0.912, 0.670, -0.211, -8.733 -> <91>
0.912, 0.670, -0.211, 7.842 -> <103>
0.912, 0.670, -0.211, 3.073 -> <63>
<63> : 0.912, 0.670, -0.211, 3.073
<103> : 0.912, 0.670, -0.211, 7.842
<91> : 0.912, 0.670, -0.211, -8.733

-2.328, 2.345, 8.063, -2.205, 3.426, 0.219 -> <95>
-3.018, 6.888, 6.215, -0.115, 4.759, -1.074 -> <118>
5.400, -5.338, -4.506, -3.668, 6.973, 3.726 -> <134>
-0.222, -0.469, 5.913, -3.675, 1.648, 1.773 -> <145>
0.391, 0.935, 1.143, -1.091, 3.239, 0.778 -> <11>
-1.861, 5.345, 4.396, -0.754, 6.827, -0.273 -> <106>
1.163, 2.111, -3.779, 3.531, -1.485, -1.561 -> <31>
<106> : -1.861, 5.345, 4.396, -0.754, 6.827, -0.273
<95> : -2.328, 2.345, 8.063, -2.205, 3.426, 0.219

-4.174, -0.018, 8.342, -3.550, -4.338, 2.511, -3.349 -> <64>
-3.316, -1.921, 4.993, 1.271, -2.404, 4.901, -6.873 -> <115>
-4.174, -0.018, 8.342, -3.550, -2.817, 1.661, -8.116 -> <70>
<70> : -4.174, -0.018, 8.342, -3.550, -2.817, 1.661, -8.116
<115> : -3.316, -1.921, 4.993, 1.271, -2.404, 4.901, -6.873
<64> : -4.174, -0.018, 8.342, -3.550, -4.338, 2.511, -3.349

1.141, 0.955, -2.346, 2.159, 0.575, -3.314, 3.231, -1.053, 4.022, 0.157, -3.687, 1.035, 1.398 = <18>
1.293, 1.606, -2.266, 6.105, -0.836, -2.955, -0.490, -4.116, 5.306, -4.015, 4.126, -3.768, -2.423 = <109>
-3.720, -3.691, 1.808, 0.181, 0.607, -4.176, 4.930, -3.535, -3.361, 3.280, -2.069, 0.271, 4.061 = <110>
1.916, -0.540, -2.542, -0.907, -0.869, -0.018, -1.307, -1.816, -3.150, 1.544, -3.123, -3.582, -0.458 = <85>
-3.450, 6.027, -2.876, 5.608, -0.048, -3.459, -5.133, -0.928, -3.414, -3.445, -3.896, -0.708, -8.615 = <152>
-2.002, -3.691, 1.808, 0.181, 0.607, -4.176, 4.930, -3.535, -3.361, 3.280, 4.367, -3.057, -8.679 = <121>
-2.002, -3.691, 1.808, 0.181, 0.607, -4.176, 4.930, -4.364, 4.284, 0.371, -2.890, 0.735, 5.030 = <149>
-2.002, -3.691, 1.808, 0.181, 0.607, -4.176, 4.930, -3.535, -3.361, 3.280, -2.069, 0.271, 4.061 = <43>
<149> : -2.002, -3.691, 1.808, 0.181, 0.607, -4.176, 4.930, -4.364, 4.284, 0.371, -2.890, 0.735, 5.030
<110> : -3.720, -3.691, 1.808, 0.181, 0.607, -4.176, 4.930, -3.535, -3.361, 3.280, -2.069, 0.271, 4.061

1.487, -3.149, -2.531, 3.421, -1.207 -> <72>
-0.334, 6.985, 1.792, -3.328, -1.505 -> <124>
-0.334, 6.985, 1.792, -3.328, 2.267 -> <59>
-3.922, -3.362, 4.689, -4.763, -0.559 -> <12>
-0.842, -8.330, -0.366, 1.888, -2.552 -> <94>
0.196, -1.698, -4.736, 5.406, -0.339 -> <92>
-2.650, 2.779, 4.119, -5.218, 1.232 -> <160>
-3.922, -3.362, 4.689, 0.970, -0.559 -> <86>
<59> : -0.334, 6.985, 1.792, -3.328, 2.267
<86> : -3.922, -3.362, 4.689, 0.970, -0.559
<72> : 1.487, -3.149, -2.531, 3.421, -1.207
<124> : -0.334, 6.985, 1.792, -3.328, -1.505

2.945, 0.452, 0.884, 0.004, -0.732, 3.385 = <128>
0.785, 0.010, -1.100, -0.238, 0.681, -0.023 = <3>
-0.969, 0.591, -0.899, -0.065, 0.591, 0.184 = <132>
0.432, 0.105, -1.267, -0.414, -0.490, -9.771 = <138>
-0.250, 0.498, -0.724, -0.049, -0.659, 0.127 = <168>
-1.977, -0.343, -0.122, -0.562, -0.060, -1.762 = <57>
-1.359, 0.467, 0.082, 0.419, 0.601, -3.053 = <100>
0.860, -0.786, 0.866, 0.660, 0.533, 5.934 = <147>
<138> : 0.432, 0.105, -1.267, -0.414, -0.490, -9.771
<100> : -1.359, 0.467, 0.082, 0.419, 0.601, -3.053
<168> : -0.250, 0.498, -0.724, -0.049, -0.659, 0.127
<128> : 2.945, 0.452, 0.884, 0.004, -0.732, 3.385

1.505, -7.499, -0.934, 7.923  <4>
-1.445, 3.612, -1.910, -7.162  <47>
-0.479, -7.589, -7.504, -1.284  <39>
1.733, 3.612, -1.910, -7.162  <97>
<97> : 1.733, 3.612, -1.910, -7.162
<47> : -1.445, 3.612, -1.910, -7.162
<39> : -0.479, -7.589, -7.504, -1.284
<4> : 1.505, -7.499, -0.934, 7.923

7.328, -0.459, 2.481, -1.060, -0.984, 0.547, 0.934, 3.854, -4.174, -4.880 -> <40>
4.380, -0.203, 1.475, -0.915, -0.188, 0.310, 0.901, 2.094, -2.428, -3.155 -> <62>
4.380, -0.203, 1.475, -0.915, -0.497, 0.310, 0.901, 2.094, -2.428, -3.155 -> <170>
5.247, 1.246, 1.708, -0.378, -0.792, -0.265, -0.580, 2.943, -2.837, -3.584 -> <137>
5.851, 3.422, 1.963, -0.052, -1.060, -0.745, -1.769, 3.565, -3.064, -4.190 -> <177>
3.648, -0.363, 1.389, -1.634, -0.384, 0.864, 1.195, 2.067, -2.334, -3.313 -> <21>
1.748, 2.997, 0.788, -0.046, -0.257, -0.253, -1.305, 1.519, -1.012, -1.923 -> <156>
-0.010, -0.447, -0.223, 0.840, 0.051, 0.286, 3.375, -1.032, 0.296, 0.402 -> <54>
1.120, -0.712, 0.211, 0.054, -0.232, -0.023, 0.286, 0.335, -0.519, -0.188 -> <196>
7.328, -0.459, 2.481, -1.060, -0.984, -0.061, -0.013, -0.136, 0.154, 0.131 -> <61>
<21> : 3.648, -0.363, 1.389, -1.634, -0.384, 0.864, 1.195, 2.067, -2.334, -3.313
<137> : 5.247, 1.246, 1.708, -0.378, -0.792, -0.265, -0.580, 2.943, -2.837, -3.584

